In the rows, 128 means zero.
These are runs of 6 systems, one row a step. Runs of the same system follow the same rule from any start.
K, trace 1:
[[168 156 184 133 106 112 144 125  52 178 141 103  85 133 158 156 133 101
   83 166 135 153]
 [ 96  89 106  89 110  96 159 155 177 122 124 217 145 107 137 109 146 174
  144 142  92 140]
 [120 106  61 145 117 102 114 127  84 154 136  39 159 163 115 140 150  64
  136 116 132 138]
 [ 98 176 124 102 189 170  77 174 133  91 111 164 140 112 152 152 101 172
  136 165 147 173]
 [126 132 158 142 140  65 154 101 148 181 148  94 141 132  76 160  96 140
  146  76 174  65]
 [145 113 204 138 127 119  80  94 130 143  86 130 109 101 182  89 163 131
  116 188 112 180]
 [ 89 108 103 132 113 102 167 134 149 117 200 149 112 206  87  75 132 162
  152 126  84 118]
 [150 129 106  97 184 170 134  94  68 152 115 118 159 157 127 165 178  64
   91 126 107 176]
 [ 98 142  78 138 164 154 106 119 197  67  76 164 149 104  88 136 104 172
  172  80 123 120]
 [161 178 176 204 112 132 141  93  88 138 102  39  99 146 120 153 100 106
  122 104 166 100]
 [157 148 200 124  93 128 157 138 161 102  97 222  90 117 168 107 109 181
   94 174  98 140]]
Q, trace 2, 11 rows:
[[135 173 150 136 122 111 128 122  90 154 143  91  89 126 118 165 105 135
  140 125 151 132]
 [135 114 143 157 135  61 125 140 113 171 101 115 125  99 116 138 142 128
  118 131 156 136]
 [118 122 112 122 132  66  99 147 127 148 121 101 153 177 125 127 134 124
  138 160 133 159]
 [ 94 124 124 133 182 109  96 141 118 144 174 133 130 159  95 124  98 150
  113 144 126 149]
 [125 115 132 114 210 129 109  88 134 152 123 136 164 140  88 146 138 116
  108 102 132 136]
 [138 126 147 164 180 148 105 109 166  99  85 114 173 167 114  97 138 119
  112 115 143 112]
 [111 114 160 151 134 156 160 116 155 112 123 145 191 178 155 113  85 131
   86 131 114  94]
 [138 130 138 127 126 159 189  98 146 101 112 202 128 165 124 124 125 147
   98 123  72 134]
 [ 97 111  84 145 120 192 170 116 141  80  92 172 137  93 142 114 154 142
  149 104  78 141]
 [122 169  78 122  91 214 169 151 116  72 107 116 138 109 163 155 124 119
  162 102 130 106]
 [160 168 119 145  48 156 154 152 111 102 110 129  81  63 147 169  71 125
  117 107 142  91]]
R, trace 3:
[[115 138 125 169 173 121 137 180 115 123 108 106 166 153 123 119 152 132
  128 130 175 121]
 [142 177 155 110 167 120 111 119 107 147 135 119 124 163 111 176  86 132
  107 137 148 140]
 [115 110 160 139 141  94 103  78 160 141  90 153 132 120 126 126 107 155
  124 142  98 162]
 [113  92 162 160 118 108 181 103 119 158 136 114 141 160 141  88 174 124
  125 134 105 125]
 [117 149 129 139 148 161 175 178 117 100 153 163 145 186 132 114 123 145
   97 143 124 118]
 [129 140  76 119 154 135 121 111 147 110 107 133 169 173  88 171  83 114
  113  96 117 126]
 [132 120 125 170 157 161 107  55 110 122  83 107 109 106 110 131 146 108
  125 108  94 168]
 [109 155 167 174  96 142 201 117 108 127  86 114 115 112 171 134 148 159
  166 126 123 132]
 [159 151 117 111  54 113 181 170 101 123 120 157 120 161 162 157 103 115
   92 157 107 131]
 [114 102  33 157  99  91  86 164 130  98 126 130 122 140  95 123  89 117
  110 138  99 158]
 [ 84 104  71 159 173 116 126 123  75 165 146  95 115  78  84 148 166 119
  157  93 131 161]]
D, trace 4, 11 rows:
[[119  79 110 138 128 126 147 156 143 122 140 184 108  59 110  86 167 142
  120 111 121 116]
 [125 167  81 124 117 183 107 162 123  78 125  77 134 136 138 129 137 113
  174 115 157 108]
 [147 143 123 158 115 105 128 193 109 118 131 160 113 124 117 149  62 136
   60 146 145 122]
 [149 141 145  81  97 118 123  91 133 161 162 114  88  68 112 165 110 124
  158  93 145  90]
 [120 119 171 173 123 124 115 165  92 141 127  98  97  90 168  79 179 134
  133 168 153 148]
 [ 71  94  73 116  64 149 158 162 136 114 158 130 173 117 178 124  95 126
  146 132 104 106]
 [141 142 100  82 152  91  61 161 104 158 163  87 153 167 111 162  99  90
  108 150 165 136]
 [122  72 176 147 162  99  93 103 172 159 133 155 145  59 105 106  98 140
   90 108 152  88]
 [119 149 199 116 138 196 146 102 143 119 140  81 160 146 182  97 165 127
  169 125 160  80]
 [156 108 135 122  83 122 161 178 130 108 143 170 147 201 164  80 139 108
   62 181  98 126]
 [143 115  73  53 118 106  76  82 168 124 198 137 102 169  56 122 108 111
  146 105  88 118]]
W, trace 5:
[[137 106 126 139 140 120  95 200 136 109 140 174 112  93 128  86 129 136
   82 159 146 131]
 [111  87 134 108  83 134 132  85 135 150 189 102 118 108 135 102 130 109
  149 111 107  94]
 [188 152 144  94 134 146 133 164 110 119 140 179  83 105 119 130 152 118
   87 136 144 124]
 [101  91 129 108  92 128 125 152 167 127 137 125 169  86 175 103 131 133
  154 129 148  84]
 [184 129 136 108  83 106 111 130 111 134 152 128  87 159 122 112 127  89
   82 155 112 132]
 [ 94  87 162 119 171 131 126 148 139 152 173 169 148  90 135  97 134 152
  108 139 142 113]
 [169 127 122  72  98 141 126  98 137 127 144 107 115 139 121 113 183  88
  155 109 125 103]
 [150 140 144 124 138 144  80 190 151  92 133 161 123 107 137 107  97 138
   90 152 164 107]
 [117  82 145 111  75 125 141  73 160 145 152 125 147 127 149 111 102 114
  126 121  90  94]
 [172 136 164 120 148 133 134 137 113 122 126 184  81 128 121  99 176 132
   90 155 113 157]
 [ 89 106 127 126 124 155 143 152 160 110 157 115 158 123 150  77 158 142
  175 118 145  85]]
U, trace 6:
[[101 129 171 149 149 117 182 143 102 174 160 124 161 131 136 157  89 142
  101 119 159  92]
 [158 126 107 115 168  99  86 113 124 141  82  94 169 175 111 142 165  83
  117 134 137 160]
 [ 92 113 130 209 126  88 121 143 135 117 137 116  90 132  95  77 120 169
  142 132 122 138]
 [ 90 116 122 121 193 211 140  80 118 123 152 122 153 119 120 131 151 117
  136  92 110 126]
 [159 176 162 122 182 117 130 176 151 105  80 182 128 131 118 132 149 172
  121 138 170 130]
 [127  97 148 167 106 138 116  83 178 104  81 128 177 142 146 117  64 119
   88 122 103 103]
 [126 156 139  91 119 143 116  95 124 109 154 147  85 196 135 107 140 147
  142 173  66 185]
 [108  98 107 120 104 115 234 135 144 138 142 195 141 127 112 127 147 152
  132  93  94  99]
 [152 156  55  98  90 177 130 156 134  72  60 126 156 117 161 155 153  95
  155 117 127 132]
 [120 167 112 139  65 115 110 174 119 107 147 139  83  98 138 167  20 163
  118 149 132 124]
 [118 108 132  66 103 115 129  57  89 199 147 118 128  91 153 198 102  97
  124 129  89 162]]
W, trace 7:
[[119 113 130 138  86 112 130 149 144 131 120  90 130  88 155  98 167 128
  181 121 159  97]
 [164 152 126 119  96 137 120 167  89 125 166 111 109 158 140 138  95  94
   78 155 138 118]
 [ 93  79 124  95 143  94 136 136 144 170 160 175 164  96 129 135 111 141
  111 128 121 122]
 [175 115 140 106 126 112 101  96 119 152 116 103 104 108 119 109 200  87
  137 124 136 136]
 [133 165 174 112 155 153  94 174 138 115 156 116 133 125 148 121 106 146
  128 145 189  95]
 [147 106 121  80  96 129 137  97 167 130 135 137 180 164 136 140  95  94
  106 115 107  90]
 [148 106 159 125 154 105  83 116 148 127 103 179 107 117 122  94 148 142
   94 167 104 174]
 [110 120 179 153 143 155 142  92 152 123 155  99 123 145 125  72 165 144
  165 108 136  90]
 [159 171  99  92 127 200 138 151 130  67 142 155 123 174 126 129 126 111
  112 126 118 114]
 [ 97  86  82 142  93 113 113 143 186  92 112 176 140  93 124 103  87 156
  130 123  99 120]
 [143 107 148 181  78 135 143  75  98 132 129 118  52 100 123  95 143 114
  110 126  76 148]]
Q, trace 8 (11 x 22):
[[103  97 118 125  86  96 175 159 137 145 151 175 127  89 133 128 105 154
  120 121 116 102]
 [149 143  83  85 108 137 119 115  98 122 123 132  92 134 124 146 168 101
  143 139  89 181]
 [ 93 139 115 142 142 143  89 154 134 111 140 105 106  68 125 118 123 158
  179 115 162 119]
 [159 139 130 111 114 124 135 126  92 165 142  73 146 129 134 168 124  72
  112 109 166  92]
 [171 144 182 140 109  64  86 139 149 133 106 138  87 123 123 112 109 151
  107 161 147 135]
 [ 81  68 122 128 116  71 143 100 123 180 162 112 151 147 130 109 145 128
  143 137  94 146]
 [124 161 131 103 202 138 112 163 101 123 147 145 121 173 113 116 181 143
  132 159 138 176]
 [114  91  88 119 185 135  90 152 166 123 146 144 179  98  88 123 110 116
  110  89 163  84]
 [174 142 152 108 136 170  84  59 146 111 114  94 148 177 130 135  98  81
   92 125 117 115]
 [112 118 218 183 133 138 163  88 169 120 118 149 123 128 138  83 114 177
  122 123 119  93]
 [127  97 122 122 111 143 226 134 115 134 108 164 176 163 164 115 193 107
  110 131  92 130]]
R, trace 9 (11 x 22):
[[153  89 118 127 126 129  72 122 162 116 126 130 131  92 110  95 121 101
   99 116 135 102]
 [ 97 127 138 118 138 154 109 112 126 133 162  78 132 121 140 107 153 128
  179 121 142 116]
 [152 151 165  86 126 151 150 129 143 125 147 170 107 106 133 132 130 144
  127 116 142  92]
 [143 111 121  98  98 137  96 126 170 108 110 128 170 131 160 119 109 105
  119 134 127 102]
 [136 121 115 127 112 143 101  99 132 115 171  96  91 146  99  93 138 109
  143 115 112 115]
 [ 91 118 121 115 131 179 151 127 134 118 151 148 131  73 139 131 124 146
  151 102 124 108]
 [168 147 114  79 107 142 142 136 142 114  98 133 146 125 142 142 166 100
  141 115 144 107]
 [158 140 126 150  91 146  82 137 133  94 125  99 101 112 132 114  92 106
  107 132 144 105]
 [ 88 127 106  99  95 127 110 104 122 138 163 103 104 100 136 141 112 141
  182 125 108 140]
 [144 100 124 103 112 121 154 147 129 142 133 172 104  65 126 115 176 127
  126 116 129 117]
 [138 130 112 121 118 132 109 197 134 111 120 103 167 125 159 115 139 107
  125 138 181  96]]
K, trace 10:
[[173 115 115 116 139 130 117 124 105 136  79 181  90  44 117 153 158 110
   90 126 115 176]
 [ 75 119  86 175  73 132 176 145 150  99 112  97 151 116 150 115 124 155
  198  99 127  94]
 [190 176 137 128 117 117 107 194  83 122 109 106 123 170 151 145 122  91
   75 175 169 138]
 [ 81  91 119  99 116 110 138 141 156 146 159 197 155  76 141 157  48 163
  102 129 109 115]
 [144 123 108  88  84  76  97 106 102 180 139  56 100  95 130 147 176  91
  187 123 146 136]
 [ 75 122 133 165 182 131 115 218 116 107 129 155 135 117 154  76 171 176
  135 178 152 166]
 [116 127 145  87 152 104 141 120 150 162 169  94 216 220 125 148  99 108
  120 117 157  73]
 [148 107 149  93 184 120  16  74 144 146 124 150 103  78 100 129 114 116
   92 148 115 179]
 [ 59 130 146 156 139 144 161  75 138 133 178  95  87 120 100  99 156 184
  221  87 110 113]
 [194 157 189 148 181 148 159 129 109 117  81 123 136 206 130  88 229 103
   99 142 147 139]
 [107  86 110 154 144 165 138  85 193  79 114 189 185 178 106 105  52 132
   65 110  64 106]]
D, trace 11 (11 x 22):
[[126 120  96 146 117  78 139 182 124 130  95 146 145 134 126 133 135 132
  114 144 134 144]
 [123 122 100 126 123 143 110  82 126 135 133 100 132 108 107 161  89 102
  128  92 118 116]
 [126 152 184 142 156 108 111 134 124 143 102 127 123 119 149 132 126 159
  130 157 156 147]
 [110  97 131 138  93 138 197 111 124 147 131 127 154 119 154 125 144 116
  130 109 107 103]
 [139 136 110  94 114 125  82 127 120 121 122 104 137 164 152 128 136 102
  133 167 113 164]
 [ 96  93 116 150 152  81 124 121 147 147 145 148 142 141  85 119  99 151
  115 118 112 133]
 [123 140 144  97 187 179 117 100 134 131 123 124 158 113 130 145 153 120
  142 107 147 121]
 [157 131 153 168 118 116 156 153 150 104  71 141 151 156 144 100 150 130
  105 136 142 110]
 [145 141 114 109  85 157 145  79 127 111 155 127 105 168 116 138  94 106
  116 118  79 119]
 [137 149 142 103 160  84 100 137 124 142 140 159  75 139  94 123 154 163
  140 154 122 179]
 [ 97  97  86 160 149 153 167 129 127 119 120 144 133  79 103 114 174 135
  153  81 120 120]]
U, trace 12:
[[101  93 135 147 164 194  87 116 112 120 109 137 181  96 181 133  88 100
   64 156 109 157]
 [138 185 186  89 143  71 120  94 163 145 134 132 103 197 103 140 120 184
  177 143 130 137]
 [136  57 120 188 116 136 198 104 112 134 105 163 147 132 125  92 161  93
   60 112  73 128]
 [ 89 169  81  89 129 155 119 167 155  75 122 109 159 181 156 115 160 158
  218 143 134 140]
 [155 139  92 156 118 150 152 136 125  98 134 181  84  96  66 158  55 132
   69  80 115  97]
 [ 95 119 132  66 124 137  82 104 140 142  86 147 160  64 203 164 126 140
  163 169 106 188]
 [176 187 196 152  60  94 206 103 108 149 123 110  73 167 128 153 111 141
  129 120 135  92]
 [ 99  74  72 123 116 126 144 168  78 151 138 113 208 165 174 133 141  69
   82 166 103 160]
 [122 170  56 118 113  59 106 146 136 122 147  85  84 162  52 145 129 154
  212  96 147 127]
 [101  78  96 191 147 176 133 124  73 139 125 138 101   4 118 138 126 105
   88  96 118 149]
 [109 201 195  88 181 141 101 135 128 151 106  83 159 113 179 175 134 163
  198 144 204 127]]

Name the system that made each run.
trace 13, 2 rows:
[[126 187 151 154 115  90 164 190  66 144 111 113 101 161 158 155 140 155
  136 178 152 173]
 [ 88  95  81 166 134  97 156 110 109 166 132  79 196 160 103 170  80  96
  112  89 127 107]]
 -> U
trace 14, 2 rows:
[[144 131 115 111 126 190 116 145 104 108 120 142 130  94 165 135 134  97
   97 144 126 141]
 [135 141 117 135  83  67 124 154 154 125 118 116 122 150 112 129 102 147
  151 124 145 105]]
 -> D
trace 15, 2 rows:
[[155 142 197 146  95  88 177  66 125 169 136  94 109 180 119 125 132 125
  131 118 121 101]
 [111  87  85 144 141 132 155 174  93 129 142 126 171 182 141  88 190  89
   98 156 109 152]]
 -> U
trace 16 (2 x 22):
[[138 138 119 136 103 145 144 121  96 117 124 115 109 158 142 119 155 108
  126 148  98 156]
 [ 93 127 107 143 151 116 140 176 128 122 154 150 128 126 107 118 123 161
  136 127 140 125]]
 -> W
trace 17, 2 rows:
[[134 143  99 131 117  53  95 138 130 149 145  53 125 173  80 132 130 121
  176 108 167 106]
 [104  90 158 157 175 183  99 122 108 133 143 164 129  56 144 120  92 125
   57 139 120 141]]
 -> D
trace 18 (2 x 22):
[[ 94 118 108 148 128 132  51 139 139 107 148 101  98  77 124 107  99 151
  157 137 138 142]
 [126 144 156 102 142 131 145  92  92 181 162  69 145 140 131 171 131  97
  142 107 156 103]]
 -> Q
trace 19, 2 rows:
[[139 138 132 174 144 135 154 134 137  82  93 160 117 201 114  75 167 148
  113 149  90 162]
 [133 153  62  91 130 155 163 103 139  92 133 178 110 166  75 156 121 136
  139  93  72 141]]
 -> D
trace 20 (2 x 22):
[[170 119 137 170  97  85 125 179 107 134 140 143  73  98 104 109 114 121
   71 139 150 114]
 [106 135 122  96  84 158 108 109 132 124 176 108  84  60 143 133 104 139
  179 113 126 103]]
 -> D
trace 21:
[[ 95 120 153 143 141  84 166 153 160 128 138 158 107 143 112  66 195 193
  184 135 129 132]
 [137 108 143 108 153 145 176 166 110 157 172 144 194 155 139 148 104  91
   55 117 160  69]]
 -> R
trace 22, 2 rows:
[[153 139 151 179  75  69 175 155 116 144 126 143 109 148 113 157  46 138
   65 129 135  98]
 [ 75  73 135 121 145 132 171 110  78 185 128 146 170 101 184 137 172 118
  116 159  87 187]]
 -> W
trace 23, 2 rows:
[[ 81 123 138 134 171 127 132 121 133 133 143 151 131 144 118 113 136 170
  146 140 107 157]
 [141 134 133 139 156 151 171  97 145 114  95 150 144 137 107 134 152 132
  130  90 122 112]]
 -> U
trace 24, 2 rows:
[[102 128 133 100 151 138  97 126 128 144 123 117 140  65 149 148 136 138
  163 127 151 136]
 [112 115 135 178 120 119 154 162 117 134 103  95 172 132 159 120 133 117
  120 131 158 104]]
 -> D
trace 25, 2 rows:
[[123 164 146 116 109 121 150 131 137 124 102 109 171 185 166 157  94 140
  143 145 135 120]
 [156 118 122 132 106 109 114  93 128 126 143 151  86 158  91 120  99 117
   85 135  79 148]]
 -> R
trace 26 (2 x 22):
[[108 147 123 153 116 134 157 116  92 129 123 105 121 165 141 137 137 131
  143 141 101 162]
 [141 150 109 113 143 114 151 145 131 117  98 167 138 157 113 155 132 140
  119 129 120 146]]
 -> K
trace 27 (2 x 22):
[[ 94  72  68 213 151 119 122 152 131 102  93 142 163 137 101  98 113 120
   81 123 101 151]
 [123 186 122  78 160 164 113  90 157 114 114 123 161 142 117 203  63 141
  155  96 142 112]]
 -> D
trace 28 (2 x 22):
[[129 146 150 121 130 141 132 142 136 121 122  98 175 169 158 125 128 118
  132 134 154 101]
 [148 151 141 112 126 134 104 100 139 115 151 137  96 160 100 132  88 133
  110 130 110 129]]
 -> R
trace 29:
[[ 89 124 146 168  99 157 183 159 137 125 117 127 166  56 174 152  77 153
  136  99 167  61]
 [201 166 111 112  40 102 184 126  95 128  92 131  93 164 134 172 127  90
  101 132 102 136]]
 -> Q
trace 30:
[[146 129 128 170 126 121 110 120 121 120 107  81 119 136 116 109 142 109
  128 118 143 121]
 [105 135 141 135 117 155 135 126 132 113 137 153 125 119 152 134  82 152
  116 143 105 135]]
 -> D
trace 31 (2 x 22):
[[108 142 136 139 186 158 140 144 184  75 111 201 130 124 100  95 140 192
  143 114 126 122]
 [150 118 137 112 128 151 159  74 128 153 109  83 204 159 140 167 123  65
  109  90 139  79]]
 -> R
trace 32, 2 rows:
[[148 167 128 108 158 130  83 114 134 121  61 155 122  85 128 186  98 142
  122 133 136 167]
 [144 109 170 165  83  65 118  80 133 165  78  83 115 111 147 119 144 121
  144 137 125 140]]
 -> R
